Each named move below is a turn or a mirror, shown by a few rows before and after it. Which moves, in which order, take the first row of each later pair to the second? The first pair is answered.
move F:
-6; -5; 8; 5; 11; -9; 10; 7; 0; 14; 24; -10; 5; 5; -7 -> -5; -7; 7; 11; -3; -14; 9; 6; 13; 6; 2; 6; 19; -5; 0
4; 0; -1; -1; -5; 7; 7; -11; 0; -3; -1; -2; -5; 1; 8 -> 4; 3; -1; 1; -6; 4; 6; -11; 0; -3; 0; -3; -5; 2; 8
-13; 8; -15; 2; -6; -13; -6; -8; -10; 2; -5; -15; 10; -4; -11 -> -13; 8; -15; 4; -4; -12; -6; -7; -11; 4; -4; -14; 8; -3; -10
move V:
-4; -5; 10; 3; -1; 2; -3; -19; -7; -3; -3; 0; 0; -14; 9 -> -6; -2; 9; 2; 4; 1; -3; -22; -11; 1; 1; -5; -1; -10; 9
16; -8; -7; 4; 4; 9; -5; 1; -5; 4; 0; -16; -11; 10; -3 -> 14; -6; -8; 10; -10; 3; -10; 1; 0; -1; -15; -7; -2; 7; 2
1; -9; 9; -14; 5; 18; 13; -17; 6; -13; -10; 5; 4; -15; 5 -> -7; 6; -4; -13; 10; 2; 3; -20; -16; 0; 3; -24; 6; 0; -6
move C:
5; 4; -4; -8; -2; -3; -14; 7; -2; 0; 8; -24; -12; -2; -7 -> 8; 0; -5; -10; 3; 2; -15; 0; 2; -5; 4; -22; -13; -11; -7
5; 7; -1; 11; -23; -12; -15; -1; 0; -13; -18; 5; 5; 0; 4 -> 6; 6; -1; 10; -22; -9; -18; -3; 4; -15; -21; 7; 4; -3; 3
-10; -8; 1; 0; -3; 3; -15; 22; -4; -6; 4; 19; -3; 0; 0 -> -8; -13; -1; -2; 0; 8; -15; 18; -1; -9; 0; 20; -4; -5; 2
10; -3; 2; 1; -6; 12; -11; 4; 7; 2; -4; -4; -12; 1; -2 -> 9; 1; 2; 4; -11; 8; -9; 9; 4; 5; -3; -5; -11; 8; -4
move R:
4; -1; 6; 4; -23; 6; -14; 7; 1; -7; -6; 9; -5; 9; 8 -> 5; -1; 5; 6; -23; 5; -14; 6; 3; -7; -10; 10; -2; 7; 10
2; -3; 4; -2; 2; 4; -1; 5; -14; 5; 17; -8; -19; 13; 2 -> 5; -14; 4; -3; 3; 15; -13; -9; -9; -3; 4; -8; -17; -4; 5
1; -15; 2; -2; -1; -3; -1; -5; -2; -2; -6; 21; -7; 10; 5 -> -1; -15; 1; -1; -2; -4; -1; -4; 1; -1; -4; 22; -6; 9; 5
-3; 6; -5; 1; 5; -10; -7; -4; -10; 10; 12; -20; 8; 15; -2 -> -2; 1; -5; -2; 6; -2; -15; -11; -11; 5; 10; -22; 0; 10; -2

(2 to 3 moves a pair)
-4; -8; 11; -5; 4; 9; 10; -4; 18; -1; -15; 23; 11; -13; 5 -> -3; -12; 11; -13; 19; 20; 4; -12; 3; 4; 4; 4; -9; -13; -2	F, R
-4; 0; -2; -7; 19; 8; -3; -13; -8; 6; 11; -13; -9; -3; -7 -> 2; -1; 3; 5; -14; 1; -11; -7; 5; -10; -19; 11; 2; -11; 7	V, F, V
8; -13; 3; -17; 15; 6; 11; -15; -4; -10; 12; 10; -11; -16; 8 -> 9; 8; -5; 1; -23; -19; -16; -5; -21; -8; 1; 0; -5; 5; 12	C, R, V
-2; -13; -1; -8; 11; 7; 0; -13; 11; -7; -10; 2; 4; -20; -2 -> -4; -3; -7; -1; 1; -8; -10; -14; 6; -6; -18; -3; 16; -16; 0	V, V
8; -1; 8; 0; -18; 10; -22; -13; -10; -9; -13; 6; 5; -5; 9 -> 11; -8; 15; -8; -6; 21; -18; -12; -16; -6; 3; 4; -8; -2; 8	F, V, V
1; -10; 5; -2; 9; 16; 7; -14; 11; -7; -8; 5; 10; -23; 4 -> -2; 8; 0; 3; 7; -1; 11; 9; -14; 13; 23; -10; -4; 14; -1	F, C
-1; 5; -9; 1; 11; -10; -4; 8; -16; 16; 30; -5; -1; 20; -9 -> -7; 10; -15; 5; 9; -22; 4; 11; -6; 18; 18; 2; 15; 16; -9	C, R, C
-2; -3; -2; 1; 0; 1; -10; -11; -10; 8; 8; -14; -8; -1; -5 -> -4; 7; -4; 9; -10; -14; 1; 5; -2; 11; 4; 1; 2; 8; 0	F, R, R
14; -3; 16; 4; -11; 4; 23; 24; -6; -3; 19; 4; -23; 7; 17 -> 16; -7; 16; 4; -15; 12; 10; 17; -10; -7; 18; 1; -27; 2; 18	R, C
7; -7; 4; -1; -11; 3; 1; 1; 8; -8; -10; 14; -4; -9; 7 -> 6; -9; 3; -11; 8; 10; 6; 1; -2; 2; 12; 0; -16; -1; 1	R, F, C
1; -1; -11; 12; -18; -7; -18; -8; 5; -15; -32; 8; 13; -19; 7 -> -3; -10; -2; 0; 15; 3; 22; 0; 24; -10; -13; 24; 13; -21; 1	V, F, R
-11; 9; -6; -8; 19; -6; -12; -21; -17; 11; 11; -39; 6; -5; -9 -> -6; -4; 13; -4; 13; 2; 31; 2; 31; -8; -5; 25; 17; -18; 3	F, R, V
-2; 9; -1; -1; -9; -2; -9; 2; -9; 0; 6; -9; 1; 10; 0 -> -4; 6; -2; 0; -10; -5; 0; 0; 6; -4; -9; 4; 14; 0; 4	F, C, R
-2; -6; -15; -1; 20; -2; -10; -19; 1; 1; -12; -19; 13; -19; -5 -> 0; -8; -12; -5; 21; 2; -15; -18; -8; -1; -5; -23; 3; -15; -6	C, R, C
-3; 3; 14; -8; 7; -12; 11; 3; 2; 7; 20; 0; 1; 28; -5 -> -2; -7; 14; -6; 0; -6; 8; -8; 26; -9; -10; 19; 15; 1; 2	F, C
0; -12; 4; -7; 9; 14; 1; -10; 10; -12; -8; 8; 0; -20; -2 -> -8; 6; -11; -4; 13; -5; -9; -6; -14; 6; 8; -22; -2; 2; -12	V, C
1; -10; 11; 2; -3; 12; 18; 7; 18; -7; -3; 22; 9; -6; 4 -> -3; 6; -6; 10; -18; -7; -18; -7; -5; -5; -14; -8; 18; -4; 1	V, R, V
0; -20; 5; -17; 13; 24; 4; -17; 13; -8; -2; 10; -3; -19; 0 -> -14; 3; -13; -5; 9; -10; 8; -16; 13; 1; -16; -1; 31; -14; -6	R, V, F
7; -9; 8; -8; 17; 8; 13; 1; 10; -5; 0; 1; -8; -14; 4 -> 6; -2; 6; 0; 5; -2; 14; 9; 17; -7; -11; 12; 4; -12; 7	C, F, C
-2; -5; 6; 6; -10; 8; -14; 9; -14; -7; -14; 8; -6; -13; 5 -> -1; -6; 6; 3; -6; 10; -8; 7; -7; -10; -15; 13; -3; -19; 6	V, F
-1; -5; 3; 10; -20; -19; 8; 19; 8; -2; -16; 16; 14; 3; 7 -> 4; -4; 5; 7; -26; -13; -7; 22; -13; 3; 1; 2; -8; 19; 5	F, V, R
-3; 8; 2; 2; -17; -9; 0; 10; 1; 5; -11; 7; 3; 18; -2 -> -4; 4; 2; 0; -7; -8; 12; 13; 9; 8; -5; 12; 3; 18; -3	C, R, R
-4; 12; -2; 14; -22; -21; 11; 26; -1; 2; 3; 14; 4; 18; 4 -> -3; -4; 0; 7; -4; -7; 24; 10; 24; -9; -14; 27; 15; -11; 3	C, R
0; -6; 12; -7; 5; 6; 10; 4; -3; 2; 18; 3; -16; 9; -1 -> 5; -10; 11; -6; -3; 11; -9; -8; -6; -5; 10; -2; -18; 1; 1	R, C, R
0; -3; 8; 2; 3; 7; 8; 17; 17; -2; 4; 15; -9; 12; 0 -> -2; 7; -1; 7; -8; -7; -2; 19; 5; 5; 3; 2; -5; 23; -1	V, F, R
2; 3; 10; 1; -7; -3; 6; 16; -9; 7; 17; 7; -13; 21; 1 -> 5; 0; 15; 3; -15; -1; 9; 18; 4; -1; 4; 20; -7; 15; 6	V, V, F
-4; 9; -10; 7; -6; -15; -15; -2; -17; 9; 6; -20; -9; 11; 0 -> 3; 5; 2; 12; -27; -13; -11; 11; -4; -1; -5; 6; -7; 12; 12	R, V, C
3; 8; -5; 4; -3; -6; 5; 7; -2; 10; 8; -10; 3; 13; 0 -> 7; -1; 5; 1; -9; 4; 8; 5; 17; -2; -6; 10; 6; -2; 8	V, C
-1; -4; 11; 6; 10; 0; 8; -4; 20; 1; -8; 11; 4; 3; 9 -> -1; -4; 5; 0; 20; 4; -4; -18; 3; 6; -2; -11; -2; 0; 4	V, R, R
-6; 2; 5; -2; 10; 6; 21; 8; -2; 5; 16; -2; -23; 11; -5 -> -5; -9; 5; -7; 17; 17; 15; -9; 10; -4; 2; 1; -19; -13; -3	C, R
-4; -3; -6; 7; -6; -8; -19; -9; 9; 1; -22; -10; 16; -10; -2 -> -8; 6; -7; 5; 0; -10; -16; -2; -7; 14; 2; -25; 1; 12; -9	C, F
